In the data rows, the value 50 means zero.
In each game, the first row plays the second. By how much does the first row win? 20 means about a draw, 40 a big win and 0 a big loss. Wins can go round in a circle. Each row has two weighted sums of its numbers, A and B, taken from their middle values. A row wins by its A times the other's B, less its B times the other's A.
[57, 49, 63, 66, 62, 48, 64, 65, 57, 73, 77, 61, 53, 54, 73, 41, 44, 55]
[39, 48, 50, 36, 35, 59, 39, 42, 59, 37, 62, 34, 40, 52, 49, 48, 42, 43] 21
[24, 25, 55, 14, 40, 32, 33, 44, 37, 49, 46, 36, 36, 38, 48, 45, 46, 48]
[46, 59, 68, 30, 49, 48, 39, 36, 63, 58, 67, 37, 38, 38, 62, 42, 38, 46] 19
[61, 52, 61, 65, 69, 50, 63, 72, 74, 77, 53, 83, 85, 82, 63, 50, 84, 75]
[54, 57, 44, 65, 47, 58, 36, 43, 57, 29, 34, 41, 55, 59, 36, 52, 50, 42] 20
[47, 36, 66, 16, 52, 50, 43, 40, 58, 54, 47, 48, 50, 44, 61, 52, 40, 49]
[33, 54, 67, 42, 54, 37, 57, 62, 56, 70, 56, 49, 46, 41, 75, 37, 39, 61] 18
[42, 45, 60, 33, 45, 57, 37, 34, 70, 41, 62, 33, 28, 35, 49, 50, 45, 34]
[56, 33, 50, 18, 53, 40, 52, 45, 43, 56, 55, 53, 37, 39, 57, 32, 46, 55] 15
[51, 57, 61, 64, 59, 69, 50, 49, 73, 54, 53, 40, 39, 46, 61, 61, 44, 41]
[57, 60, 66, 71, 47, 60, 39, 39, 62, 28, 45, 43, 71, 58, 38, 62, 51, 49] 21
[45, 29, 62, 45, 57, 37, 55, 70, 42, 64, 59, 45, 44, 28, 48, 42, 43, 54]
[55, 58, 68, 47, 61, 70, 49, 64, 74, 53, 65, 43, 37, 44, 69, 58, 55, 52] 21
[34, 45, 57, 37, 21, 60, 28, 37, 56, 37, 42, 42, 43, 50, 38, 40, 58, 43]
[57, 63, 59, 65, 26, 57, 47, 49, 43, 35, 48, 52, 66, 65, 40, 58, 58, 45] 21
[60, 68, 46, 55, 60, 42, 66, 67, 35, 55, 45, 70, 56, 74, 38, 48, 75, 71]
[44, 46, 55, 70, 26, 59, 44, 34, 55, 40, 30, 42, 58, 54, 46, 59, 59, 39] 18
[53, 62, 46, 51, 44, 65, 40, 54, 55, 40, 39, 34, 64, 60, 35, 63, 51, 40]
[62, 54, 43, 42, 53, 22, 51, 44, 31, 40, 36, 61, 51, 64, 36, 37, 60, 38] 24
[51, 30, 33, 41, 49, 18, 58, 53, 35, 61, 50, 46, 32, 42, 49, 39, 41, 50]
[43, 56, 61, 54, 50, 72, 31, 43, 68, 37, 56, 45, 54, 38, 52, 69, 47, 38] 19
[47, 32, 53, 36, 51, 31, 46, 44, 43, 53, 61, 47, 33, 35, 45, 41, 42, 46]
[60, 35, 52, 48, 67, 57, 63, 69, 38, 74, 71, 66, 35, 41, 55, 38, 48, 50] 23
[48, 42, 67, 55, 48, 68, 46, 46, 71, 35, 42, 42, 38, 57, 55, 45, 59, 39]
[50, 30, 48, 30, 53, 26, 37, 62, 38, 61, 42, 46, 34, 42, 47, 46, 43, 52] 2
[39, 57, 62, 39, 52, 60, 44, 37, 65, 48, 52, 45, 44, 31, 60, 42, 40, 38]
[48, 50, 29, 58, 32, 27, 45, 27, 33, 38, 35, 39, 54, 54, 41, 43, 57, 47] 21
[44, 53, 61, 60, 59, 66, 35, 51, 72, 58, 71, 49, 40, 52, 72, 66, 43, 42]
[30, 62, 55, 37, 28, 57, 25, 36, 48, 40, 38, 40, 49, 37, 31, 48, 31, 51] 28
[57, 57, 51, 55, 56, 44, 62, 71, 35, 72, 55, 77, 55, 61, 56, 52, 58, 64]
[34, 42, 68, 25, 38, 60, 38, 35, 56, 40, 57, 41, 42, 34, 51, 34, 37, 46] 20
[25, 48, 58, 44, 33, 52, 28, 36, 55, 32, 46, 37, 55, 42, 47, 42, 50, 55]
[53, 52, 43, 58, 59, 43, 63, 57, 40, 49, 39, 64, 64, 67, 50, 49, 50, 43] 16
[57, 51, 47, 52, 49, 63, 60, 59, 43, 30, 37, 42, 71, 69, 49, 54, 65, 43]
[29, 27, 62, 27, 41, 41, 32, 39, 43, 34, 43, 31, 38, 36, 47, 33, 36, 41] 24
[52, 38, 28, 56, 47, 32, 51, 50, 28, 38, 40, 51, 47, 39, 37, 42, 46, 45]
[55, 47, 36, 67, 72, 49, 66, 60, 40, 55, 39, 56, 69, 52, 52, 48, 63, 64] 19
[54, 53, 64, 57, 69, 74, 46, 53, 82, 61, 77, 45, 59, 30, 79, 60, 45, 50]
[54, 33, 31, 33, 53, 31, 46, 63, 40, 72, 48, 47, 48, 35, 60, 44, 51, 49] 36
[20, 48, 56, 24, 40, 53, 27, 37, 39, 30, 48, 40, 46, 38, 45, 55, 43, 55]
[56, 56, 40, 56, 64, 50, 65, 72, 47, 67, 50, 75, 65, 66, 50, 34, 66, 61] 18
[53, 51, 54, 50, 56, 66, 64, 46, 55, 50, 39, 59, 76, 74, 31, 60, 73, 42]
[36, 44, 63, 45, 30, 58, 34, 46, 60, 36, 44, 42, 37, 40, 43, 49, 37, 42] 17
[55, 41, 54, 50, 62, 49, 69, 61, 49, 72, 68, 51, 41, 34, 71, 39, 43, 54]
[44, 63, 62, 45, 48, 66, 42, 43, 75, 59, 65, 41, 36, 36, 51, 53, 43, 54] 21
[60, 60, 64, 66, 59, 68, 54, 43, 64, 39, 47, 48, 84, 80, 48, 65, 69, 56]
[34, 50, 57, 43, 66, 61, 51, 44, 66, 49, 69, 39, 45, 38, 67, 66, 37, 40] 25
[54, 54, 44, 58, 42, 64, 45, 40, 66, 31, 34, 32, 60, 47, 38, 51, 50, 39]
[48, 45, 60, 42, 55, 60, 43, 43, 61, 41, 73, 46, 43, 35, 67, 45, 43, 51] 15
[43, 53, 60, 41, 45, 70, 43, 52, 63, 61, 70, 44, 44, 39, 72, 54, 47, 42]
[50, 59, 52, 54, 32, 52, 40, 41, 42, 31, 33, 42, 53, 38, 40, 64, 45, 46] 23
[39, 33, 60, 49, 70, 50, 39, 41, 61, 44, 54, 42, 31, 34, 55, 48, 39, 43]
[53, 53, 52, 62, 67, 52, 64, 65, 42, 76, 65, 79, 46, 48, 66, 46, 35, 64] 23
[61, 50, 54, 63, 51, 50, 59, 66, 42, 68, 52, 81, 73, 71, 60, 43, 74, 64]
[47, 63, 61, 63, 45, 71, 54, 43, 72, 46, 59, 42, 63, 59, 52, 73, 55, 48] 23
[58, 53, 59, 42, 62, 65, 66, 58, 58, 57, 70, 66, 39, 37, 72, 46, 46, 65]
[59, 44, 37, 50, 57, 46, 61, 56, 36, 71, 56, 73, 36, 38, 58, 39, 43, 52] 21
[44, 52, 40, 48, 70, 32, 63, 54, 33, 60, 57, 46, 42, 49, 55, 44, 47, 71]
[65, 63, 60, 61, 57, 63, 58, 47, 56, 35, 57, 55, 66, 51, 45, 74, 53, 39] 20
[18, 34, 46, 31, 29, 34, 33, 26, 47, 47, 40, 42, 38, 29, 46, 40, 46, 44]
[61, 61, 65, 52, 53, 50, 75, 61, 65, 75, 63, 57, 35, 45, 71, 53, 35, 61] 20
[60, 50, 32, 60, 66, 39, 71, 53, 27, 60, 54, 65, 39, 54, 38, 38, 37, 63]
[59, 51, 70, 61, 52, 59, 33, 56, 69, 41, 50, 56, 63, 50, 61, 76, 60, 45] 20
[54, 31, 29, 45, 62, 32, 67, 54, 38, 66, 55, 62, 45, 39, 60, 36, 45, 54]
[59, 42, 61, 43, 65, 49, 64, 65, 56, 66, 46, 61, 47, 33, 62, 45, 51, 66] 23
[57, 54, 36, 58, 55, 31, 46, 41, 37, 33, 39, 55, 56, 63, 37, 37, 63, 50]
[30, 47, 52, 40, 47, 65, 41, 28, 53, 50, 65, 47, 38, 34, 50, 46, 49, 49] 24
[56, 50, 41, 56, 59, 37, 51, 57, 36, 55, 53, 62, 64, 44, 40, 46, 53, 68]
[61, 61, 68, 57, 66, 52, 64, 73, 56, 65, 69, 84, 70, 65, 66, 43, 73, 81] 16
[62, 55, 24, 64, 64, 49, 72, 56, 35, 40, 48, 68, 66, 63, 41, 49, 65, 48]
[61, 71, 63, 47, 49, 64, 50, 54, 60, 57, 59, 53, 48, 47, 78, 66, 43, 46] 29
[46, 27, 65, 46, 54, 60, 43, 43, 66, 58, 62, 48, 30, 32, 51, 48, 46, 46]
[44, 63, 62, 62, 40, 60, 44, 31, 73, 42, 56, 33, 49, 42, 55, 78, 51, 37] 28
[50, 55, 23, 63, 44, 21, 45, 38, 40, 38, 36, 48, 59, 54, 43, 37, 63, 42]
[44, 32, 30, 36, 51, 21, 56, 45, 27, 53, 29, 43, 34, 45, 36, 40, 38, 49] 18
[43, 26, 56, 26, 50, 39, 43, 49, 58, 64, 71, 44, 37, 39, 66, 44, 47, 46]
[51, 63, 49, 58, 45, 68, 50, 56, 69, 41, 46, 47, 73, 74, 42, 63, 70, 40] 21
[61, 54, 59, 53, 69, 69, 70, 69, 63, 76, 58, 73, 83, 78, 61, 68, 80, 78]
[72, 47, 22, 51, 55, 24, 55, 69, 35, 48, 31, 38, 36, 60, 45, 33, 41, 45] 17
[59, 50, 36, 59, 62, 33, 57, 58, 28, 61, 41, 56, 52, 60, 50, 40, 62, 57]
[44, 62, 58, 54, 42, 61, 40, 35, 56, 37, 37, 35, 75, 50, 42, 61, 46, 41] 16
[45, 27, 56, 41, 52, 43, 60, 58, 37, 77, 56, 54, 42, 37, 81, 38, 50, 65]
[56, 39, 63, 36, 53, 55, 50, 43, 58, 69, 57, 31, 42, 44, 71, 42, 35, 54] 21
[18, 40, 43, 19, 26, 44, 28, 29, 48, 37, 35, 27, 33, 36, 36, 50, 49, 39]
[60, 56, 56, 49, 41, 58, 45, 52, 55, 34, 38, 47, 64, 48, 43, 58, 58, 47] 18
[55, 50, 59, 54, 69, 43, 72, 72, 44, 68, 69, 67, 57, 42, 77, 45, 44, 66]
[65, 33, 34, 50, 61, 34, 61, 62, 33, 37, 62, 52, 38, 47, 33, 36, 35, 47] 19
[63, 49, 39, 63, 68, 37, 69, 64, 41, 58, 34, 79, 59, 51, 39, 37, 56, 69]
[65, 58, 30, 53, 61, 33, 60, 55, 30, 43, 37, 43, 55, 52, 43, 38, 49, 58] 16
[49, 56, 23, 53, 49, 36, 51, 55, 40, 41, 35, 47, 47, 69, 39, 47, 46, 44]
[51, 47, 54, 69, 43, 60, 41, 41, 55, 32, 27, 44, 61, 59, 30, 52, 61, 36] 16
[34, 22, 48, 24, 45, 35, 44, 37, 36, 53, 63, 37, 28, 32, 53, 33, 47, 45]
[36, 63, 60, 64, 44, 65, 43, 37, 68, 39, 57, 43, 49, 53, 35, 64, 49, 40] 25
[65, 41, 55, 51, 66, 34, 66, 67, 36, 59, 52, 73, 35, 42, 42, 40, 46, 59]
[49, 48, 34, 66, 51, 26, 66, 53, 33, 46, 39, 49, 38, 64, 42, 49, 50, 56] 32
[50, 22, 29, 22, 45, 31, 37, 35, 34, 39, 40, 40, 37, 45, 38, 35, 41, 48]
[49, 63, 64, 56, 59, 66, 38, 40, 76, 47, 69, 46, 44, 45, 53, 61, 46, 46] 20
[41, 49, 55, 61, 58, 61, 63, 47, 60, 43, 56, 59, 80, 64, 67, 85, 64, 57]
[45, 51, 63, 46, 46, 58, 31, 34, 67, 46, 68, 35, 43, 38, 49, 56, 44, 46] 20
[66, 69, 59, 68, 58, 64, 67, 78, 59, 69, 71, 90, 80, 77, 71, 67, 92, 78]
[56, 20, 41, 44, 54, 25, 45, 54, 36, 63, 39, 51, 38, 37, 51, 41, 43, 35] 10
[48, 57, 52, 66, 42, 57, 53, 40, 60, 45, 39, 44, 55, 54, 52, 71, 58, 47]
[40, 57, 56, 56, 51, 61, 33, 34, 65, 46, 58, 34, 43, 30, 35, 56, 42, 41] 19
[53, 61, 37, 60, 63, 49, 75, 57, 43, 60, 46, 59, 63, 79, 49, 39, 56, 44]
[65, 56, 49, 57, 37, 59, 46, 45, 43, 36, 33, 41, 56, 56, 42, 52, 49, 48] 16
[60, 58, 40, 52, 54, 26, 59, 55, 33, 60, 40, 52, 40, 49, 45, 44, 46, 60]
[56, 55, 61, 53, 60, 54, 67, 67, 61, 76, 81, 66, 49, 63, 77, 46, 54, 68] 23
[59, 51, 55, 63, 68, 34, 68, 75, 41, 74, 71, 77, 25, 55, 76, 43, 36, 69]
[73, 42, 64, 55, 49, 48, 72, 52, 48, 61, 89, 63, 47, 45, 52, 34, 42, 60] 20
[22, 47, 68, 35, 36, 60, 27, 40, 60, 39, 70, 40, 47, 42, 51, 45, 41, 47]
[53, 58, 44, 60, 54, 37, 67, 60, 34, 63, 58, 63, 58, 62, 55, 46, 57, 65] 16
[51, 46, 50, 41, 55, 41, 58, 53, 37, 53, 49, 70, 40, 45, 41, 43, 38, 48]
[57, 52, 46, 60, 61, 58, 57, 78, 43, 60, 51, 68, 79, 71, 46, 62, 72, 56] 21
[60, 54, 46, 52, 72, 50, 72, 86, 34, 71, 50, 72, 57, 63, 55, 47, 53, 58]
[59, 50, 25, 59, 68, 26, 52, 61, 33, 54, 50, 50, 42, 54, 46, 48, 55, 66] 20
[62, 54, 15, 58, 34, 29, 40, 60, 25, 36, 42, 53, 57, 43, 33, 34, 51, 36]
[27, 44, 61, 31, 43, 52, 41, 33, 63, 42, 72, 45, 41, 28, 51, 40, 42, 44] 12
[43, 55, 53, 58, 32, 52, 34, 51, 51, 40, 37, 47, 55, 36, 37, 56, 66, 32]
[48, 24, 16, 46, 51, 32, 54, 52, 41, 49, 43, 44, 45, 49, 45, 34, 44, 52] 19
[59, 53, 30, 51, 68, 47, 61, 70, 38, 59, 48, 68, 67, 66, 64, 44, 60, 46]
[47, 51, 23, 63, 44, 29, 42, 47, 38, 40, 36, 38, 45, 58, 38, 48, 46, 41] 17
[66, 34, 45, 46, 45, 51, 67, 66, 51, 72, 69, 63, 43, 61, 85, 46, 50, 74]
[56, 62, 49, 52, 44, 55, 51, 46, 37, 33, 32, 36, 50, 48, 39, 63, 58, 39] 21
[66, 58, 48, 61, 61, 46, 72, 69, 44, 77, 58, 77, 40, 65, 51, 42, 53, 67]
[35, 25, 49, 16, 34, 38, 43, 33, 30, 38, 47, 40, 33, 43, 49, 43, 42, 41] 20
[29, 42, 62, 30, 30, 62, 34, 32, 54, 29, 43, 43, 38, 36, 48, 49, 46, 45]
[55, 29, 29, 30, 68, 28, 47, 52, 40, 64, 35, 50, 33, 37, 39, 42, 38, 49] 24
[52, 49, 53, 48, 62, 58, 44, 37, 66, 47, 62, 41, 43, 37, 57, 44, 46, 44]
[31, 49, 49, 58, 21, 48, 32, 35, 48, 46, 45, 44, 55, 42, 48, 51, 45, 46] 20
[54, 34, 67, 52, 64, 40, 67, 61, 57, 76, 63, 70, 60, 71, 74, 37, 53, 73]
[47, 39, 52, 36, 50, 30, 45, 39, 39, 54, 52, 37, 37, 29, 54, 34, 39, 49] 17
[41, 22, 47, 31, 53, 45, 54, 50, 31, 47, 51, 38, 31, 36, 47, 36, 45, 56]
[48, 52, 65, 57, 24, 68, 37, 32, 71, 41, 58, 41, 48, 47, 61, 58, 39, 50] 19
[42, 59, 53, 52, 46, 62, 46, 46, 53, 30, 46, 43, 55, 60, 33, 52, 60, 43]
[57, 53, 39, 62, 49, 44, 51, 29, 37, 29, 33, 38, 55, 46, 39, 42, 53, 45] 19
[59, 34, 50, 50, 64, 40, 54, 57, 26, 67, 56, 58, 29, 34, 57, 42, 38, 54]
[39, 53, 52, 35, 41, 52, 56, 53, 69, 60, 58, 49, 37, 38, 66, 64, 45, 39] 21
[50, 50, 52, 57, 50, 69, 63, 50, 52, 36, 44, 49, 73, 74, 47, 61, 77, 48]
[33, 53, 13, 49, 15, 40, 33, 42, 41, 25, 35, 41, 38, 40, 33, 49, 49, 44] 32
[53, 49, 34, 55, 33, 55, 56, 47, 51, 39, 29, 42, 50, 64, 40, 49, 60, 42]
[52, 62, 52, 60, 44, 57, 51, 36, 74, 42, 46, 44, 63, 59, 53, 75, 60, 45] 24
[60, 54, 50, 54, 45, 55, 43, 53, 49, 54, 40, 42, 56, 66, 59, 72, 70, 29]
[58, 65, 28, 68, 43, 51, 44, 41, 38, 36, 33, 43, 70, 61, 41, 53, 67, 42] 24
[49, 63, 65, 60, 47, 63, 39, 47, 72, 53, 72, 43, 44, 49, 57, 61, 44, 36]
[42, 48, 71, 39, 47, 54, 25, 59, 75, 42, 52, 34, 47, 35, 48, 52, 54, 47] 17
[59, 60, 50, 55, 45, 69, 51, 40, 72, 38, 52, 37, 49, 56, 63, 67, 57, 52]
[19, 45, 23, 34, 19, 40, 27, 32, 26, 32, 35, 42, 38, 39, 30, 35, 40, 40] 23
[47, 43, 59, 46, 29, 49, 37, 36, 58, 38, 57, 36, 42, 35, 41, 56, 43, 48]
[45, 49, 69, 44, 57, 56, 72, 56, 49, 56, 61, 66, 29, 42, 74, 39, 41, 67] 19
[26, 35, 51, 45, 29, 39, 29, 36, 67, 50, 68, 37, 38, 39, 53, 48, 38, 46]
[35, 54, 39, 66, 30, 54, 35, 36, 55, 35, 33, 32, 46, 50, 35, 45, 49, 36] 17
[48, 38, 60, 34, 56, 48, 43, 28, 47, 57, 61, 50, 38, 40, 61, 59, 39, 42]
[50, 57, 63, 54, 44, 69, 38, 43, 58, 47, 54, 43, 53, 31, 63, 70, 55, 43] 20
[47, 52, 49, 70, 64, 42, 68, 68, 46, 71, 58, 71, 46, 72, 43, 42, 60, 61]
[46, 52, 60, 34, 58, 42, 65, 66, 46, 56, 73, 65, 34, 54, 73, 43, 39, 65] 37
[43, 53, 58, 39, 51, 51, 39, 35, 50, 44, 62, 41, 39, 37, 62, 43, 36, 49]
[39, 68, 27, 37, 24, 36, 26, 36, 36, 28, 35, 38, 51, 32, 32, 46, 48, 45] 24
[44, 45, 57, 61, 42, 62, 44, 47, 53, 40, 46, 42, 39, 53, 51, 57, 45, 38]
[61, 60, 59, 60, 64, 55, 59, 71, 53, 64, 53, 58, 88, 81, 46, 63, 79, 64] 20
[28, 99, 27, 13, 30, 79, 13, 0, 23, 44, 40, 2, 44, 85, 64, 49, 78, 17]
[49, 66, 55, 57, 20, 58, 44, 33, 42, 41, 30, 32, 49, 53, 49, 56, 56, 42] 9
[53, 58, 64, 62, 43, 63, 54, 51, 71, 45, 54, 51, 71, 69, 35, 59, 67, 47]
[60, 58, 41, 56, 56, 33, 67, 62, 42, 35, 44, 66, 80, 69, 40, 51, 52, 40] 26
[48, 53, 66, 66, 48, 67, 37, 33, 76, 39, 60, 44, 59, 64, 70, 62, 51, 54]
[59, 39, 39, 63, 52, 28, 57, 52, 34, 59, 42, 49, 43, 39, 43, 42, 31, 57] 22
[64, 41, 17, 58, 32, 40, 38, 38, 33, 40, 41, 41, 47, 44, 37, 33, 56, 42]
[49, 61, 52, 64, 42, 63, 43, 41, 49, 39, 40, 27, 47, 55, 56, 55, 57, 46] 22
[52, 20, 29, 32, 58, 38, 38, 60, 26, 60, 40, 48, 41, 46, 45, 37, 47, 49]
[58, 61, 41, 58, 51, 54, 53, 43, 41, 37, 40, 36, 47, 65, 50, 48, 50, 40] 24
[26, 39, 47, 31, 22, 44, 24, 30, 54, 37, 36, 33, 38, 27, 46, 42, 36, 48]
[43, 56, 43, 60, 28, 50, 33, 36, 39, 32, 38, 39, 48, 48, 44, 44, 49, 45] 18
[54, 45, 62, 46, 70, 32, 54, 58, 44, 69, 56, 67, 41, 44, 61, 43, 53, 61]
[38, 26, 18, 25, 52, 24, 55, 41, 31, 39, 32, 37, 36, 42, 30, 43, 46, 47] 21
[61, 57, 66, 62, 59, 68, 64, 57, 70, 54, 52, 50, 77, 62, 81, 79, 65, 45]
[47, 49, 33, 50, 31, 47, 49, 39, 49, 31, 39, 38, 42, 40, 26, 58, 42, 46] 21
[47, 44, 50, 56, 58, 52, 51, 49, 40, 66, 81, 55, 46, 51, 69, 41, 39, 47]
[57, 59, 59, 54, 57, 52, 67, 59, 61, 71, 79, 65, 66, 54, 81, 51, 43, 63] 31
[62, 47, 43, 47, 62, 42, 58, 67, 34, 64, 49, 71, 38, 54, 53, 29, 46, 51]
[33, 53, 56, 34, 24, 58, 28, 31, 65, 32, 51, 34, 39, 30, 43, 55, 47, 41] 17
[35, 51, 57, 47, 23, 60, 35, 30, 66, 45, 38, 26, 33, 40, 43, 49, 40, 36]
[54, 58, 37, 58, 64, 34, 66, 59, 35, 51, 38, 43, 43, 44, 35, 40, 47, 43] 21
[53, 58, 64, 46, 57, 65, 39, 36, 70, 39, 43, 47, 43, 43, 42, 66, 48, 35]
[55, 54, 50, 40, 61, 54, 60, 58, 68, 67, 61, 40, 43, 45, 71, 35, 38, 55] 13
[59, 69, 59, 61, 58, 64, 68, 64, 46, 56, 36, 62, 72, 77, 51, 47, 73, 68]
[49, 60, 44, 53, 57, 58, 65, 64, 42, 39, 40, 47, 65, 76, 40, 43, 59, 54] 22
[57, 54, 55, 40, 60, 34, 75, 64, 39, 69, 66, 57, 46, 61, 59, 40, 47, 60]
[56, 27, 44, 45, 57, 38, 66, 53, 36, 47, 48, 46, 45, 44, 51, 46, 47, 57] 19
[53, 36, 59, 54, 54, 56, 63, 50, 44, 66, 76, 58, 38, 45, 76, 35, 41, 49]
[56, 49, 61, 56, 66, 62, 64, 56, 62, 61, 37, 90, 65, 81, 59, 60, 85, 57] 14
[50, 46, 63, 57, 60, 33, 66, 81, 37, 62, 59, 69, 56, 59, 49, 45, 48, 62]
[57, 53, 29, 63, 41, 32, 43, 40, 37, 49, 37, 52, 53, 48, 37, 38, 49, 54] 19
[62, 59, 63, 65, 47, 63, 59, 56, 68, 49, 46, 53, 70, 65, 50, 71, 61, 36]
[54, 56, 46, 56, 54, 63, 66, 65, 26, 58, 46, 73, 74, 66, 39, 40, 69, 44] 22
[44, 22, 40, 21, 52, 30, 63, 49, 45, 54, 37, 49, 40, 42, 34, 45, 48, 55]
[28, 48, 58, 55, 53, 61, 22, 36, 67, 33, 46, 39, 45, 39, 44, 62, 42, 43] 22
[29, 56, 60, 28, 45, 43, 22, 30, 59, 44, 46, 37, 27, 43, 36, 42, 43, 43]
[63, 66, 34, 66, 61, 40, 61, 48, 39, 52, 38, 51, 69, 52, 40, 53, 58, 48] 18
[47, 49, 66, 38, 46, 66, 39, 46, 62, 46, 61, 42, 37, 37, 62, 41, 36, 45]
[47, 30, 63, 38, 46, 67, 39, 30, 60, 55, 39, 39, 47, 43, 30, 47, 36, 51] 29
[64, 50, 32, 59, 71, 33, 74, 65, 36, 50, 52, 68, 47, 66, 30, 52, 55, 50]
[48, 53, 46, 65, 43, 67, 46, 46, 52, 36, 25, 38, 65, 59, 42, 53, 45, 35] 20
[51, 57, 12, 53, 30, 36, 35, 37, 34, 31, 48, 35, 47, 53, 36, 44, 56, 42]
[54, 43, 23, 42, 29, 23, 35, 39, 39, 37, 39, 45, 37, 44, 39, 32, 42, 38] 24
[61, 46, 34, 57, 52, 39, 43, 68, 38, 49, 36, 61, 56, 53, 48, 44, 54, 48]
[41, 15, 24, 26, 55, 29, 49, 45, 39, 41, 51, 44, 27, 35, 51, 33, 38, 55] 16
[63, 54, 52, 68, 48, 60, 40, 47, 60, 33, 47, 46, 60, 51, 37, 64, 66, 58]
[50, 62, 72, 51, 40, 63, 35, 41, 62, 45, 51, 58, 40, 59, 44, 71, 47, 42] 19
[67, 29, 71, 44, 56, 41, 50, 59, 52, 78, 69, 59, 40, 36, 72, 45, 34, 73]
[34, 46, 59, 47, 30, 52, 31, 37, 59, 30, 43, 32, 45, 42, 38, 51, 43, 53] 15
[41, 24, 52, 32, 54, 35, 53, 48, 46, 64, 56, 48, 37, 38, 43, 43, 49, 46]
[58, 33, 38, 44, 59, 37, 61, 59, 32, 60, 55, 57, 32, 51, 48, 37, 45, 48] 22
[29, 45, 66, 38, 48, 65, 34, 36, 61, 45, 66, 29, 37, 34, 62, 59, 50, 46]
[32, 51, 65, 55, 28, 66, 36, 42, 65, 27, 47, 33, 39, 35, 43, 53, 43, 45] 22
[52, 56, 65, 53, 62, 41, 71, 58, 47, 84, 64, 65, 56, 65, 63, 49, 47, 80]
[48, 60, 72, 42, 44, 53, 39, 34, 64, 35, 65, 36, 39, 34, 47, 59, 39, 51] 19
[56, 40, 47, 49, 62, 33, 56, 72, 30, 77, 75, 59, 33, 34, 65, 36, 41, 59]
[43, 34, 58, 19, 62, 37, 41, 46, 34, 50, 51, 49, 32, 42, 37, 40, 40, 46] 23
[58, 61, 38, 69, 68, 39, 68, 66, 37, 62, 58, 51, 57, 63, 65, 39, 49, 75]
[99, 56, 15, 9, 59, 27, 70, 57, 86, 34, 94, 65, 9, 16, 52, 54, 94, 0] 13
[41, 64, 52, 59, 46, 54, 42, 40, 37, 33, 35, 35, 67, 66, 45, 59, 48, 46]
[45, 55, 45, 61, 40, 61, 45, 49, 43, 43, 34, 47, 63, 44, 43, 44, 56, 48] 23
[48, 66, 65, 58, 62, 65, 55, 63, 74, 51, 69, 47, 63, 45, 73, 78, 45, 39]
[56, 62, 53, 51, 45, 68, 50, 49, 74, 42, 44, 46, 58, 77, 41, 78, 59, 45] 8
[38, 51, 64, 33, 38, 67, 46, 48, 60, 53, 57, 46, 41, 31, 58, 52, 37, 44]
[47, 55, 54, 47, 36, 69, 36, 39, 52, 39, 50, 46, 49, 43, 44, 62, 42, 44] 17
